A single turn carries every row of the set below to another of its rows. Some are shown first; where does it send the rows asked next?
samez: -1.01 +0.87 +1.95 -3.02 -0.30 +2.25 +1.20 -0.96 +1.37 -0.50 -0.12 -0.93 -2.10 +1.22 -1.23 +0.00 +0.89 +1.27 -1.17 +0.24 -0.97 -1.69 -1.18 +1.08 -2.72 +0.04 -1.38
zipe: -1.86 -2.44 -0.85 +0.41 +1.46 -0.54 +3.21 -0.42 -2.54 -1.40 +0.33 -0.87 +0.90 +0.44 +0.65 +0.69 -1.72 +0.75 -1.25 +0.87 +3.37 +0.64 -1.83 +0.92 -0.39 +0.04 +0.30
tigiz: -0.85 +1.67 +1.39 -2.25 -1.99 +0.74 +1.47 -1.68 +1.22 -0.40 -0.32 -0.09 -2.32 +2.27 +0.08 +0.06 +2.04 +0.76 -1.47 +0.42 -0.26 -0.22 -0.76 +1.67 -0.27 -1.13 -2.16
fari: +0.17 -0.39 +0.40 -2.58 +1.69 +1.22 -0.96 +0.40 -1.94 +0.00 +0.88 +1.61 +0.28 -1.66 +3.56 +1.11 -1.40 -0.77 -1.81 -3.00 +1.49 +0.28 +0.63 -0.52 -1.56 -0.74 -1.67
gar: -3.20 -1.55 -0.90 +0.49 +0.36 +2.58 +1.10 -1.71 +0.38 +3.20 +0.25 +1.14 +0.32 -0.48 -0.99 -0.09 -0.95 -0.38 -0.01 -1.10 -0.51 +0.25 +0.98 +1.10 -0.74 +1.44 +1.64
zoz: +1.81 +1.03 +0.45 -0.97 +3.67 -1.02 +0.82 -1.06 -2.16 +0.92 -1.32 +0.69 +0.42 -0.90 +2.92 +2.09 -0.93 -1.72 +1.18 -1.04 +0.56 +1.00 -0.48 +1.13 +2.08 -0.16 +1.14
zulok: -1.10 -0.36 -2.00 -1.83 +1.30 +0.46 -0.46 +0.64 +2.65 -1.59 -0.75 -0.18 -2.03 +0.13 +0.24 +0.72 +2.33 +0.56 -1.09 -0.47 +0.44 -1.14 -2.71 -0.37 -1.31 +0.37 +1.76
zolad: -0.51 -0.91 -1.05 -1.29 -0.59 -1.20 +2.91 +1.07 -1.96 +0.99 -0.11 +0.82 -1.13 +1.11 +1.72 -1.39 -1.26 +1.21 -0.39 -0.65 +0.60 +1.17 +0.80 -1.88 -2.48 -0.99 -0.42
rezed: +0.34 -0.10 +2.80 -1.02 +1.29 -0.23 +1.11 -1.68 -0.23 +1.13 -2.18 +0.26 -1.17 -2.74 +3.94 +1.79 -2.67 +0.10 -1.27 -0.16 -0.04 -0.06 +1.17 -1.30 -0.34 -0.68 -1.48
zove: -0.08 -0.32 +1.53 -0.17 +1.31 +1.85 +0.86 -1.48 -1.95 +0.05 +0.64 -0.05 -0.42 +0.50 -0.29 +0.28 -0.72 +2.63 -1.88 +2.12 +1.84 +1.60 +1.04 +1.78 +2.29 -0.96 +1.28
Zazo: +0.63 -0.57 +2.42 -2.65 +2.32 +0.19 +1.03 -1.42 -0.01 +1.24 -1.66 +1.26 +0.09 -2.32 +4.41 +0.15 -2.33 -1.19 -1.28 -1.11 +0.10 -0.78 +1.48 -0.41 -0.58 -2.00 -0.63
neve: -2.91 -0.60 +0.05 -1.37 +0.61 +0.18 +3.03 -2.16 +1.31 +0.11 +2.03 +0.10 -0.47 +2.01 -0.20 +0.77 +0.19 -1.63 -0.34 +0.08 -0.55 +0.65 -4.01 -1.21 -0.88 +1.10 +0.36
niku: +0.00 -0.11 +1.36 -1.71 +2.14 +0.15 +2.02 -3.95 +1.89 -1.03 +0.54 -1.30 -0.63 +0.71 -1.50 +0.57 -1.33 +1.15 -0.54 -0.14 -1.11 -1.29 -2.18 +3.40 -0.44 -0.16 +1.24
Fami: +0.14 -1.43 +1.39 -0.45 +0.72 +1.05 +2.33 -3.18 +1.45 +0.15 +0.15 -1.49 +0.65 +1.84 -1.47 +0.72 -0.85 +2.44 -0.23 -1.34 -1.44 -1.70 -1.49 +1.44 -0.26 -1.20 +2.33
gutuf: +1.80 -1.05 +0.21 -0.55 +1.12 -2.07 +1.35 -2.46 -0.10 +1.60 -1.76 +0.33 -0.28 -0.26 +0.19 -0.08 -1.24 +1.55 -0.44 +1.87 -0.53 +2.17 +2.74 -0.16 +0.02 -1.41 -0.56
niz: -1.68 +0.68 -1.73 -2.10 +0.99 +0.24 +1.82 +0.86 +0.31 -1.06 -0.50 -1.77 -2.80 -0.17 +1.09 +0.18 -3.19 +0.32 -2.40 -0.19 -0.93 -0.40 -1.89 +0.11 -0.60 +0.62 +1.98
Rili: -2.00 +0.86 +0.86 +2.40 +0.31 +0.24 -0.14 -1.61 +0.06 +0.50 -0.52 +0.63 +0.27 +0.30 +0.42 +0.02 -0.87 +1.32 +0.38 +0.03 +1.04 -1.11 +0.66 +1.99 -1.39 +2.83 -2.38
Nin: -1.99 -0.06 +0.73 -1.30 +4.20 +1.13 +0.69 -0.11 -1.64 -1.99 +0.14 +0.28 -2.11 -0.25 -0.03 +1.71 +2.48 +2.01 +0.51 -0.65 +1.03 -1.19 -1.17 +0.11 +1.22 -0.15 -1.13
gimuv: +0.74 +0.15 +2.78 +0.48 +2.31 +0.99 -0.91 -1.23 +2.28 +2.25 -0.74 -0.45 +2.25 -1.65 +1.93 +1.13 -0.09 +0.57 -1.11 -0.35 +0.49 +0.15 +2.54 +0.33 -0.42 -0.48 +1.65
kedev: -1.00 -0.44 +0.52 -0.58 +1.12 +0.80 -0.11 -0.67 +5.57 -0.49 +0.49 +0.37 -2.38 +0.34 +0.38 +0.77 -0.05 +0.32 -2.32 +0.43 +0.17 -0.90 -0.47 +0.58 +0.32 -0.39 +1.75
nirug: +0.61 -1.14 -0.35 -1.54 -1.02 +0.23 -0.91 -1.63 +0.39 +0.05 -0.92 +0.45 +0.76 -2.01 +0.28 +2.67 +0.98 +0.58 +0.52 +1.92 +1.14 -1.10 +0.57 -1.17 -0.67 -3.28 -1.20
gubid: +0.19 -1.17 -0.08 -0.75 -0.21 +0.33 -0.50 +1.55 +0.13 +1.57 -1.17 -1.98 +0.80 -1.29 +2.76 +0.10 +0.23 -1.45 -1.55 -1.77 +0.95 -0.63 +0.65 -0.61 -3.51 -0.97 +1.55
Visi: +0.25 -0.54 -1.32 -2.03 +1.97 +1.98 +1.45 +1.29 -1.69 +0.82 +0.91 +1.01 -0.35 -0.98 +3.68 +1.50 -1.66 -1.92 -0.90 -2.43 +1.07 +0.75 +0.38 -0.90 -1.34 -0.82 -1.45
Demer: -1.87 -0.49 +0.24 -1.47 +2.41 +0.94 +3.00 -2.00 +0.81 -0.25 +1.60 +0.56 -0.02 +1.76 -1.33 +0.57 +1.76 -2.03 -0.45 -0.25 -0.17 -0.82 -3.31 +1.46 -2.46 +0.51 -0.22
Kufeg: -0.62 -0.68 +2.33 -2.40 +2.27 -0.34 -0.46 -1.78 -0.49 +1.16 -3.15 +0.74 +0.83 -2.00 +3.93 +1.04 -3.20 -0.71 -1.53 -0.02 -0.28 +0.11 -0.07 -0.66 -0.23 -0.52 +0.09
lorot: +0.80 -0.07 +0.88 -0.57 -0.81 +2.05 +0.30 -1.60 +0.74 -0.30 +0.27 -1.86 -0.74 +2.65 -0.88 +0.37 +1.96 +1.30 -1.19 +0.09 -1.47 -1.59 -0.84 +0.10 -2.57 -1.05 -1.46
Ror: -0.91 -1.10 +0.87 -0.71 -1.15 -0.29 +1.25 -0.38 -2.40 +0.93 -0.30 -1.19 -1.74 -0.53 -0.75 +0.48 +0.61 -0.73 -3.15 +2.76 +1.51 +1.57 +0.09 -1.19 -1.21 +0.33 +0.37
vusi: -1.54 -0.32 +0.64 +0.55 +2.58 -1.39 +0.73 -1.43 +3.48 -2.06 +0.26 +1.39 -1.30 +0.32 +0.79 +1.06 +2.35 +1.05 -0.85 -1.19 +1.88 -1.51 -2.01 +1.35 +0.17 +0.02 +0.93
dobev: -0.03 +0.00 +0.97 +1.17 +3.28 -0.17 -0.32 +0.75 -0.26 -0.03 +0.10 -0.49 +3.10 +0.68 +3.60 +0.48 +0.10 -0.09 +1.12 -1.81 +2.28 -1.12 -0.81 +0.91 -1.01 +0.15 +1.18
keror: +0.63 -2.00 -0.29 +0.32 +3.38 -1.19 +1.90 -0.24 -2.14 +0.31 +1.73 +1.37 +0.63 +1.59 +0.44 +0.47 -0.59 +0.97 +2.38 +0.13 +0.82 +1.48 +0.33 -0.88 +0.99 -0.63 +0.09
Puv: +1.62 +0.94 -0.22 -2.79 +2.49 +0.64 -0.08 +1.09 -1.44 +0.17 +1.14 +0.80 +0.37 -1.09 +3.57 +0.33 -1.83 -2.43 -0.47 -1.73 +0.48 -0.19 +0.34 -1.01 -1.34 -0.36 -0.72
veba: -0.73 +1.00 -1.82 -0.10 -1.45 -1.11 +1.79 -1.29 +0.09 +0.15 +0.75 +2.56 +1.35 +0.36 +2.89 +0.56 -0.07 -1.46 -0.77 +0.44 +2.27 -0.72 -1.29 +0.42 -1.43 -2.90 +0.54
relav: +1.35 +1.01 +1.51 -2.58 +4.05 -1.18 +1.14 -0.59 -0.97 +0.90 -1.83 +1.21 +1.89 -1.75 +2.34 +1.95 -1.22 -1.88 +1.22 -1.29 +0.75 -0.21 +0.36 +0.06 +0.96 +0.03 -0.19
Fom: +0.90 +0.54 +1.26 -1.74 +2.82 -1.16 -0.28 +0.14 -1.23 +1.14 -0.73 +1.47 +1.24 -0.28 +2.14 +2.23 -1.22 -3.74 +0.04 -1.36 +1.48 +0.57 +0.30 +1.45 +1.68 +0.19 +0.08
Setuv: -0.91 -0.15 +0.84 +0.54 +2.44 -0.68 +2.27 -2.93 +2.11 +0.37 +0.26 +0.81 -2.34 -0.58 +0.33 +0.82 +0.66 -2.35 -3.61 +1.25 +0.23 +0.28 +1.02 +1.88 +0.64 -0.87 -0.69
lur: -0.07 -1.85 -0.56 -2.04 +1.55 +0.31 +1.20 -4.00 +1.27 -1.80 +0.87 -1.74 -0.41 -0.07 -1.45 +1.78 -0.50 +2.11 +0.11 -0.79 -0.43 +0.07 -2.22 +2.18 +0.92 -1.13 -0.03
kur: -0.76 +0.43 -0.48 +0.65 +0.68 +0.08 +3.43 -2.12 +1.17 +0.27 +0.49 -0.14 +1.95 +2.94 -1.20 +1.04 +1.38 -0.38 -0.80 -0.83 -0.39 -0.44 -2.61 +0.50 -2.35 +0.77 +0.16
beze: +0.08 +0.77 +0.70 -0.73 +0.15 -0.38 -0.03 -1.40 +0.24 +0.05 +1.97 +0.99 +1.43 -0.51 +1.05 +2.24 -2.55 +1.19 +1.76 +0.82 +0.70 -0.91 -1.34 -1.41 +1.40 -1.38 +3.02
sof: -0.49 -2.04 -0.80 +0.84 +0.31 -0.08 -1.73 -2.06 -2.33 +0.52 -0.67 -1.52 -1.40 -0.43 +0.21 -0.94 +0.01 +0.16 +1.15 -0.99 -0.73 -1.13 -0.69 +2.51 -1.23 +0.72 +1.35

gutuf -> keror
dobev -> gubid
And these:
zoz -> Visi
nirug -> beze
Rili -> sof
Puv -> Zazo
neve -> tigiz
zipe -> Ror
Demer -> samez
niz -> Setuv
lorot -> Fami
zulok -> kedev
Kufeg -> Fom

A single turn carries every row of the set below to another of its rows. Some are shown first; where does it send the rows asked next?
Rabil: +0.27 -1.82 -1.51 +0.81 +0.72 -0.52 +3.58 -0.80 +2.69 +1.09 +2.28 -0.02 -0.85 -0.96 +1.56 +1.60 +0.83 +0.60 +1.54 +1.13 +0.21 +1.42 -2.11 -0.52 -0.93
laviz: -0.46 -1.75 +0.93 +1.70 +2.04 -2.71 -0.50 +1.40 -2.38 -1.70 +3.96 -2.33 -0.90 -0.59 +0.26 -0.80 +0.43 -0.78 -0.66 -0.11 +0.65 -1.88 -0.57 -0.51 -1.13
lif: -1.50 -1.92 -0.99 +1.66 +1.04 -0.19 -0.24 +2.50 +2.34 -0.78 +3.63 -2.07 -0.15 +3.99 -1.19 +1.02 -1.37 +0.41 -1.85 +0.04 +1.62 -0.04 -0.23 +0.79 +0.81
zus: -1.93 -2.49 +2.16 +3.22 +0.40 -0.25 -0.10 -1.28 +0.48 -0.86 +3.91 -0.02 -0.75 -0.80 -0.33 +0.51 -2.06 +1.40 -0.80 +1.21 -2.71 -0.54 -1.95 +1.07 +1.77
mas: -0.60 -1.08 -0.14 -1.21 +1.40 +0.31 -1.46 -0.90 +1.78 -1.55 +5.92 -1.47 -0.16 -1.03 -1.02 +2.94 +1.95 +1.18 +1.21 -0.95 -0.02 -0.63 -5.30 +0.31 +0.78
Kubo: -3.77 -0.12 -1.46 +1.00 +1.11 +0.17 -1.28 +0.08 +1.86 +1.52 +4.26 -1.13 -2.89 +0.75 -0.37 +1.19 +2.71 -1.40 -2.43 +0.24 +2.39 -0.38 -1.34 -0.61 +1.49
ruve: -0.74 -1.30 -0.33 -1.93 +0.71 +0.26 -2.42 -1.52 -0.27 -0.38 +5.03 -0.75 -1.88 +1.25 -3.30 +0.38 +1.02 +0.57 -0.21 -1.88 -0.66 +1.92 -2.05 -0.08 -1.09
lufun: -3.69 -0.63 +0.04 -1.09 +2.16 +0.32 +1.04 -1.28 +0.01 -0.13 -0.18 -1.13 -0.28 -0.49 -0.66 +0.84 +2.64 +1.45 +0.77 +0.05 -1.03 -0.91 -2.30 +2.86 +0.70
basa: -0.44 -1.37 -1.62 +0.55 +1.94 -0.68 +3.69 +0.06 +2.25 -0.41 +1.68 +0.54 -1.67 -0.85 +1.34 +1.42 +0.39 +0.85 +2.37 +0.95 +0.70 +2.03 -2.29 +0.09 -1.05
lete: -1.09 +0.31 -0.69 +2.63 +0.14 -0.75 -2.10 -0.89 +0.64 -1.58 +4.40 -1.63 -0.93 -3.14 +0.91 +2.11 -0.38 +0.30 +1.03 +2.31 -0.11 +1.01 -1.89 -0.44 +1.92
bozu: -0.12 -1.88 -0.91 +1.20 +2.34 -2.86 -0.52 +1.50 -0.95 +3.00 +3.44 -0.34 -0.41 -0.49 -2.02 -0.75 -0.06 +1.73 -1.13 +0.32 +1.78 +1.27 -2.83 -0.88 +0.94
san: -4.16 -2.47 -0.11 +1.08 +3.07 +0.26 +2.11 -2.93 +1.64 -1.35 +4.29 -2.02 +0.16 +0.77 +0.42 +0.09 -0.53 +0.73 +1.19 -0.31 +0.87 +0.13 -2.54 +2.84 +0.67
vibin: +0.61 -1.10 +0.51 -1.07 +1.42 -0.16 -1.48 +3.09 +4.48 -0.18 +2.98 -0.37 -0.17 +0.82 -0.62 -0.35 -0.38 +0.74 +1.33 +0.31 +0.07 -1.44 -0.72 +0.69 +0.85
Kul: -3.38 -0.48 +0.45 -1.18 +2.50 +0.10 +1.19 +0.41 +0.36 -0.41 -0.11 -1.07 +0.03 +0.12 +0.09 +0.07 +3.22 +1.74 +0.92 +1.02 -0.54 +0.42 -2.38 +2.74 +0.99
Dagep: -1.46 -3.07 +1.40 +1.98 +1.08 -0.80 +0.10 +1.85 -0.37 -2.56 +0.38 +0.21 -2.01 +0.58 -0.16 +0.97 +0.59 -1.39 +1.18 -0.42 +1.57 -2.15 -1.48 -0.85 +2.02
lefo: -1.33 -0.51 -1.05 +0.18 +2.85 +1.38 -1.12 -0.02 +1.57 -0.68 +4.66 -0.06 -1.90 +0.31 -0.45 +1.48 +1.15 -1.30 -2.91 +0.07 +4.39 -0.12 -2.96 -0.15 +0.39
kered: -2.10 -2.75 -0.01 -0.26 +1.38 +1.51 -2.76 -1.29 +2.41 +1.40 +1.79 -0.99 +0.17 +1.16 -2.02 +1.35 +0.82 +1.38 -0.51 -0.87 -0.24 +0.50 +1.71 +0.30 +1.22
ridel: -2.19 -3.20 +0.61 -0.04 +1.36 +0.24 -2.41 -1.84 +1.33 +1.51 +1.53 -0.80 -0.25 +0.82 -2.76 +2.36 +1.48 +1.16 +0.42 -0.18 +0.21 -0.50 +1.88 +1.04 +1.00
barek: -1.77 -0.94 -0.17 +0.15 +0.86 -0.65 +1.08 -0.36 +0.50 -2.09 -0.72 -0.30 -4.19 -0.07 +0.03 -0.20 +1.82 -0.98 -0.21 +1.37 +1.18 -0.13 -1.50 +0.26 +2.47
kefo: -1.26 -3.09 +0.54 -0.65 +1.65 +2.10 -0.34 -0.69 +0.50 -0.28 +2.44 +1.88 -0.14 +0.09 +0.70 +1.76 +0.39 -0.69 +0.65 -1.28 +3.21 +2.79 -3.11 -0.23 -0.89
duruf: -0.48 -0.35 -0.06 +2.35 +0.43 -0.34 -1.80 -1.27 +1.87 -1.40 +5.02 -1.20 -0.65 -2.70 +1.16 +2.23 -0.39 +1.29 +1.04 +2.91 +0.34 +0.51 -2.01 -1.45 +0.62
Rur: +0.50 +0.22 +0.92 -0.16 +3.36 -1.20 -1.19 +0.57 +0.83 -0.59 +4.43 -1.98 +0.61 +0.19 -0.56 +3.50 +1.35 +1.21 +1.75 +1.23 +0.73 -1.82 -4.25 -0.32 +1.30
Kel: -0.48 -1.73 +1.13 +2.03 +0.82 -2.92 -1.83 +1.15 -2.91 -1.40 +3.45 -2.48 -1.03 -0.54 -0.18 -0.25 +0.07 -0.40 -1.00 +0.54 +0.39 -1.35 -2.17 -0.05 -0.63
Farem: -1.82 -3.36 +0.46 -0.54 +1.83 -0.93 -0.52 -1.17 -0.06 -1.53 +1.93 +1.29 +0.63 +0.44 +1.83 +3.57 -0.96 +0.12 +1.52 -0.11 +1.31 +2.08 -2.24 -1.42 +0.03
Bosud: +1.18 -0.30 +0.24 -0.04 +1.56 +0.10 +0.03 -0.47 +3.86 -1.26 +3.51 +0.03 -1.45 +0.65 +0.43 -1.51 -0.15 -0.93 +1.78 +1.50 -1.44 +0.42 -0.40 +0.48 -0.89
Suz: -0.81 -3.91 -0.98 -0.45 +3.52 -1.19 -0.06 +0.66 -1.67 +0.76 +3.73 -1.64 -1.35 -2.15 -2.04 +0.00 -0.98 +0.33 -0.42 +0.17 +1.29 +1.56 -4.35 -0.66 +0.53
Zak: -1.94 -0.32 +0.17 -1.55 +0.57 +0.73 -1.04 -1.61 -0.32 +0.83 +3.23 -2.67 -2.28 +1.03 -1.01 -0.78 +0.49 -0.59 +1.39 -2.04 -0.55 +2.16 -0.04 +0.76 -0.83
Sekob: -0.85 -2.58 -0.83 +2.27 +2.14 -0.88 -0.24 +2.95 +2.22 -0.47 +3.53 -2.22 -1.22 +3.56 -1.02 +0.53 +0.12 -0.59 -1.72 -0.82 +2.00 -0.26 -0.48 +0.97 +0.67
mok: -1.61 -2.77 +1.20 +0.16 +0.47 -1.04 +0.10 -0.94 +1.62 +1.85 +2.15 -0.49 -1.92 -1.85 -1.45 +0.49 -0.67 +2.91 -2.35 +0.88 -1.39 -1.19 -1.04 +1.42 +2.29
bim: -4.32 -3.53 -0.08 +0.56 +4.16 +1.52 +0.93 -1.41 +0.30 -0.31 +4.30 -2.00 -1.33 +0.53 -2.46 +0.12 +0.79 -0.26 +0.31 +0.58 +0.80 +0.37 -4.26 +2.05 +0.56

Dagep -> vibin
Suz -> lefo
And these:
Sekob -> kered
laviz -> lif
Rur -> bozu

